W =
[[596 139 528 520 216 649 176 574 646 605 564]
 [545 323 485 485 695 196 327 481 205 540 531]
 [566 349 398 393 153 721 390 436 715 575 549]
 [568 275 476 470 420 458 308 497 460 561 540]
 [537 443 384 383 452 437 462 391 439 539 531]
 [539 573 265 265 131 753 623 291 745 531 528]
 [498 603 306 309 553 347 600 294 352 518 523]
 [488 697 251 258 550 354 696 233 359 499 515]
 [562 364 410 408 310 570 399 435 567 555 540]
 [501 564 339 342 633 267 557 323 275 517 522]
 [536 577 273 275 210 677 622 292 671 524 525]
 [598  64 606 597 482 388  93 636 391 592 554]]
W[0][0]	596
W[7][4]	550
W[6][2]	306
W[0][8]	646
W[4]	[537, 443, 384, 383, 452, 437, 462, 391, 439, 539, 531]
W[0][5]	649
W[3][5]	458
W[9][2]	339
W[6]	[498, 603, 306, 309, 553, 347, 600, 294, 352, 518, 523]
W[6][0]	498
W[10][7]	292
W[:, 0]	[596, 545, 566, 568, 537, 539, 498, 488, 562, 501, 536, 598]
W[5][10]	528
W[8][7]	435
W[1][7]	481
W[11][10]	554
W[2][2]	398
W[11][7]	636
W[1][2]	485
W[5]	[539, 573, 265, 265, 131, 753, 623, 291, 745, 531, 528]
W[1][10]	531
W[9][5]	267
W[4][8]	439
W[5][9]	531
W[:, 3]	[520, 485, 393, 470, 383, 265, 309, 258, 408, 342, 275, 597]
W[:, 4]	[216, 695, 153, 420, 452, 131, 553, 550, 310, 633, 210, 482]
W[4][1]	443
W[6][9]	518
W[0][1]	139
W[10][8]	671
W[2][10]	549
W[3][1]	275
W[10][6]	622
W[6][7]	294
W[3][0]	568

M = -0.417  -5.211   0.003   1.061
M[0]: -0.417
M[-3]: -5.211
M[2]: 0.003

A = array([ 0.117,  0.115, -0.106,  0.108,  0.195,  0.158,  0.077])
A[0] -> 0.117
A[6] -> 0.077
A[2] -> -0.106
A[1] -> 0.115

a =
array([ 2.521, -1.479, -2.763,  1.101,  1.583, -0.575, -2.096, -0.178,
       -1.586,  3.719,  3.726,  3.270, -5.443, -1.711, -3.903])
a[-15] -> 2.521
a[-1] -> -3.903
a[10] -> 3.726
a[-7] -> -1.586
a[-4] -> 3.270
a[-10] -> -0.575
a[6] -> -2.096
a[-11] -> 1.583
a[3] -> 1.101

B = | -4.972 |  4.802 |  0.373 | -0.226 |  4.662 |  0.291 |  0.148 | -3.820 | -0.158 |
B[0] -> -4.972
B[7] -> -3.820
B[-4] -> 0.291
B[2] -> 0.373
B[-3] -> 0.148
B[4] -> 4.662

grid = |  1.886 |  1.592 |  0.814 |  5.460 |  1.489 | -1.345 | -0.467 | -1.520 | -0.700 |  0.171 | -1.451 |  0.433 | -0.629 | -1.529 |
grid[0] = 1.886
grid[-9] = -1.345
grid[11] = 0.433
grid[-8] = -0.467
grid[-12] = 0.814
grid[9] = 0.171
grid[7] = -1.520
grid[3] = 5.460
grid[-13] = 1.592

m =
| -1.251 |  1.126 |  1.808 |  2.538 | -1.745 | -0.977 | -1.338 | -1.841 | -0.381 |  3.343 | -1.382 |  2.476 |  1.994 |
|  0.514 |  0.527 |  1.399 |  0.044 |  1.782 | -0.013 | -0.116 | -1.164 |  0.580 | -3.404 | -0.297 | -0.020 |  1.323 |
| -0.913 |  0.549 |  2.446 | -1.616 |  0.107 | -1.520 |  0.174 |  4.741 |  2.918 | -1.829 |  0.123 | -1.382 | -1.969 |
| -1.306 |  1.220 | -0.264 | -0.570 | -0.535 | -2.324 | -2.041 | -1.452 |  0.914 | -5.017 | -1.923 | -1.656 | -4.910 |
|  1.804 |  1.545 | -3.176 | -1.445 | -1.165 |  3.340 |  2.063 | -2.105 | -2.939 |  3.964 |  0.514 | -0.930 |  0.760 |
| -1.202 |  4.388 |  1.323 | -1.768 | -0.720 | -0.633 | -0.480 |  1.051 | -0.550 |  1.520 | -1.312 | -1.399 | -1.240 |
|  0.887 |  2.952 | -3.824 | -0.030 |  3.628 |  1.400 |  1.162 | -1.739 | -0.575 | -1.852 |  0.590 | -0.003 | -0.625 |
|  0.356 | -4.715 |  0.091 | -2.700 | -1.027 |  0.131 | -0.997 | -2.314 | -4.070 | -1.740 |  0.536 | -3.062 | -2.391 |
|  0.488 |  2.139 | -1.757 | -4.081 |  0.712 |  1.785 |  0.682 | -1.848 | -4.654 |  0.918 |  0.224 | -3.630 | -2.425 |
|  0.859 | -3.117 |  1.787 |  0.284 | -2.721 |  1.416 |  0.363 | -1.733 | -1.790 |  3.669 |  0.182 |  0.753 |  2.701 |
|  1.498 | -0.685 | -2.229 |  2.604 | -0.044 |  1.527 |  1.024 | -1.712 |  1.547 |  0.252 |  0.262 |  2.650 |  2.313 |
|  0.760 |  0.196 | -3.826 |  0.096 |  1.780 |  0.451 | -0.690 | -5.277 | -3.536 | -3.304 | -0.108 | -1.429 | -0.964 |
Indices start at 0.
row 0 col 0: -1.251
row 4 col 2: -3.176
row 11 col 5: 0.451
row 5 col 12: -1.240
row 0 col 7: -1.841
row 5 col 10: -1.312
row 8 col 7: -1.848
row 7 col 0: 0.356
row 5 col 3: -1.768
row 3 col 0: -1.306
row 6 col 9: -1.852
row 4 col 3: -1.445
row 7 col 3: -2.700
row 5 col 5: -0.633
row 8 col 1: 2.139
row 4 col 6: 2.063
row 3 col 3: -0.570
row 1 col 1: 0.527
row 3 col 8: 0.914
row 5 col 11: -1.399
row 3 col 1: 1.220
row 1 col 10: -0.297
row 8 col 11: -3.630
row 9 col 9: 3.669
row 9 col 7: -1.733
row 1 col 4: 1.782
row 0 col 10: -1.382
row 3 col 4: -0.535
row 8 col 0: 0.488
row 4 col 12: 0.760
row 1 col 12: 1.323
row 2 col 11: -1.382
row 10 col 7: -1.712
row 0 col 4: -1.745
row 9 col 0: 0.859
row 7 col 7: -2.314
row 1 col 8: 0.580
row 4 col 7: -2.105

data =
[[32 60  9 53 30 44 49]
 [45 36 38 10 49 43 60]
 [35 60 10 58 30 43 46]
 [43 50 27 77 27 35 24]
 [50 49 26 53 37 39 45]
 [46 44 35 58 34 36 32]
 [43 23 59 23 46 35 35]
 [38 60  9 58 31 43 49]
 [45 40 32 12 48 45 64]]
data[0, 0] => 32
data[8, 2] => 32
data[1, 3] => 10
data[8, 5] => 45
data[:, 5] => [44, 43, 43, 35, 39, 36, 35, 43, 45]
data[7, 0] => 38
data[5, 5] => 36
data[3] => [43, 50, 27, 77, 27, 35, 24]
data[3, 3] => 77
data[8, 1] => 40
data[7, 4] => 31
data[5, 6] => 32
data[6, 4] => 46
data[:, 2] => [9, 38, 10, 27, 26, 35, 59, 9, 32]
data[3, 4] => 27
data[5, 3] => 58
data[5, 2] => 35
data[0, 1] => 60
data[2, 2] => 10
data[6, 2] => 59
data[4, 6] => 45
data[0, 2] => 9
data[6, 0] => 43
data[8, 3] => 12

x =
array([[ 0.04, -0.17,  0.07,  0.07, -0.07,  0.15,  0.15,  0.11],
       [-0.12, -0.08, -0.14,  0.03,  0.02,  0.08,  0.22,  0.10],
       [-0.10,  0.01, -0.05,  0.13,  0.06,  0.05,  0.07, -0.17],
       [ 0.03,  0.09,  0.06, -0.11,  0.08,  0.01, -0.08, -0.06]])
x[0][0]: 0.04
x[0][3]: 0.07
x[:, 0]: [0.04, -0.12, -0.10, 0.03]
x[3][5]: 0.01
x[:, 2]: [0.07, -0.14, -0.05, 0.06]
x[3][2]: 0.06
x[2][0]: -0.10
x[2][7]: -0.17
x[0][1]: -0.17
x[0]: [0.04, -0.17, 0.07, 0.07, -0.07, 0.15, 0.15, 0.11]
x[3][6]: -0.08
x[3][7]: -0.06
x[1][1]: -0.08
x[1]: [-0.12, -0.08, -0.14, 0.03, 0.02, 0.08, 0.22, 0.10]
x[1][5]: 0.08
x[3][1]: 0.09
x[0][5]: 0.15
x[2][5]: 0.05
x[1][2]: -0.14
x[1][4]: 0.02
x[3]: [0.03, 0.09, 0.06, -0.11, 0.08, 0.01, -0.08, -0.06]
x[2]: [-0.10, 0.01, -0.05, 0.13, 0.06, 0.05, 0.07, -0.17]
x[3][3]: -0.11
x[:, 4]: [-0.07, 0.02, 0.06, 0.08]
x[1][3]: 0.03

X = |  2.432 |  3.238 | -1.758 |  1.499 |  2.160 | -1.757 |  0.960 | -4.081 |  1.587 |
X[0] = 2.432
X[1] = 3.238
X[4] = 2.160
X[3] = 1.499
X[2] = -1.758
X[8] = 1.587
X[5] = -1.757
